In the rows, 128 means zero.
Each row of R is roughly a mix of the hidden directions of one of a few groups.
R, 84 rows:
[[120 104 110 149 116 112 103  96 108 165]
 [156 146 136  91 129 119  82 150 135 130]
 [102 169  97 136 140 155 117 126 155 135]
 [126 170  96 132 136 167 136 123 141 106]
 [142  82 136 104 135 142 170 135 114 131]
 [129 143  87 159 112 146 125  98 151 145]
 [147 117 102 103 148 121 149 175 119 110]
 [133 120 142 157 141 106 106 109 126 178]
 [136 105  95 131 112 164 149 132 106 160]
 [128 121 136 113 185 118 139 133 160 111]
 [155 109 123 144  94 109 144  83 128 119]
 [152 110 154 136 138 103 119  90  94 138]
 [108 117 143 123 102 122  72 122 135 149]
 [184 118 103 135 104 152 125 126 117 125]
 [122 120 166 160 113 139 120  82 139 126]
 [158 108 136 126 105 151 154  97  97 140]
 [149  96 133 115 124 149 142 170  97 115]
 [ 90 108  93 128  98 146 144 145 146 127]
 [104 145 168 137 109 110  92 111 148 133]
 [144 108 100 101 141 117 136 178 116 119]
 [158 131 152 104 135 105  83 142 125 147]
 [133 127 107  91 143 109 116 178 127 116]
 [104 141 135 127 119  91  79 114 133 147]
 [127 164 127 147 108 102  93  95 119 140]
 [121 163 125 143 133 101 108 107 171 144]
 [105 175 125 121 134 124  97  94 141 136]
 [160 143 137 130 146 140 141  72 139 129]
 [133 155 140 115 152 118  80 141 139 158]
 [111 155 121 131 100  91  96 114 102 137]
 [135 134 108 156 148 178 149 142 109 130]
 [114 185 137 141 137 119 149 100 138 128]
 [117 138 132 118 171  91 123 124 167 127]
 [102 160 152 134 122 102  93 103 144 136]
 [148 148 135 125 174 137 133  93 151 108]
 [142 121 168 109 130  80 107 117 124 133]
 [113 161 111 136 148 165 157 126 128  97]
 [135 138  95 123 107 135  86 136 157 157]
 [141  96 154 162 153 128 124 140 162 144]
 [145  85 124 125 112 175 142 144 121 129]
 [ 96 113  99 146  98 120 126 113 157 155]
 [157 113 153  97 121 101  94 148 120 137]
 [153 126 106 156 101 120 125  82 141 143]
 [130 135 171 150 136 130 130  92 148  95]
 [120 129 152  93 138 127 147 152 113  83]
 [112 149 104 137 149 177 145 152 124 118]
 [108 157 112 146  91 135  94 147 108 120]
 [138 142 119 136  76 134 137  99 128 161]
 [100 156  90 146 132 164 140 123 148 126]
 [146 134 122 109 144 140 167 170 131 101]
 [121 117 135 108 117  93 103 179 129 132]
 [ 98 145 113 124 102 107  98 152  95 118]
 [143 122 148 154 130 161 170 103 132 108]
 [115 115 102 165 120 137 118 121 140 177]
 [117 132  86 151 110 145 112 122 155 162]
 [123 123 167 170 102 110 154 119 127 140]
 [139 120 119 120 133 184 159 144 138 108]
 [ 98 140 127 123 149  80  98 148 135 121]
 [131 126 112 127 110 182 156 151 148 124]
 [136 154 119 132 117 130 142  96 176 154]
 [119 172 125 138 150 114  89 114 125 102]
 [118 122 141 151 125  89 119  87 140 159]
 [126 145 104 145 111 116 105  92 161 154]
 [133 146 130 148 134 166 159  84 131 123]
 [125  94 130  92 132 101 166 129 136 151]
 [130 152 162 133 121 164 162 129 149 106]
 [124 159 104  95  97 126 144  97 109 129]
 [101 159 125 120 121 114  82 105 136 151]
 [133 133 147 133 178  99 103 110 122 108]
 [156  98 126 133 139 164 165 131 124 102]
 [156 100 144 135 111 129 154  97 131 165]
 [133 130 118 101 139  97 131 184 126 117]
 [165 106 146 140 139 154 155  97 142 142]
 [148 100  97 126 127 165 161 140 109 136]
 [145 110 118 143 120 157 172 126 103  99]
 [165 103 145 139 137 157 157 101 140 141]
 [153 107 118 130 134 161 177 145 119 114]
 [155  92 143 110 138 140 160 108  96 126]
 [110 113 132 122 108  73 120 134 124 162]
 [136 125 113  92 155 106 107 162 132 100]
 [111 168 150 113 136  93 108 142 148 112]
 [127 145 144 145 139  93 107  87 142 155]
 [ 92 133 107 168 142 152 151 118 133 147]
 [143 123  91  98 146 128 143 172 116 122]
 [108 140 123 140 156 125 112 162 174 117]]

Here is one row of each group, with its name. Which group are the others in?
[116 124 127 110  94 100 146  99 147  92] -> <47>
[154 103 125 122 135 162 166 153 125 104] -> <79>
[115  86 133 110 112 103 138 156  96 142] -> <69>

[103 152 118 130 138 125  92 156 107  92] -> <69>
[145  82 145 116 158 141 162 138 134 127] -> <69>
[163  98 156 136 162 134 144 100 128 131] -> <69>
[127 151 147 123 154  80 124 137 141  95] -> <79>
[118 172 119 119 156 106 112 107 156 114] -> <69>
[149 103 128 152 131 166 162  99 121 118] -> <79>
[112 147 110 141 150 174 157 143 119 109] -> <47>
[110 170 140 126 136 135 103  86 148 122] -> <79>
[149 132 121 140 108 185 151 121 145 130] -> <69>
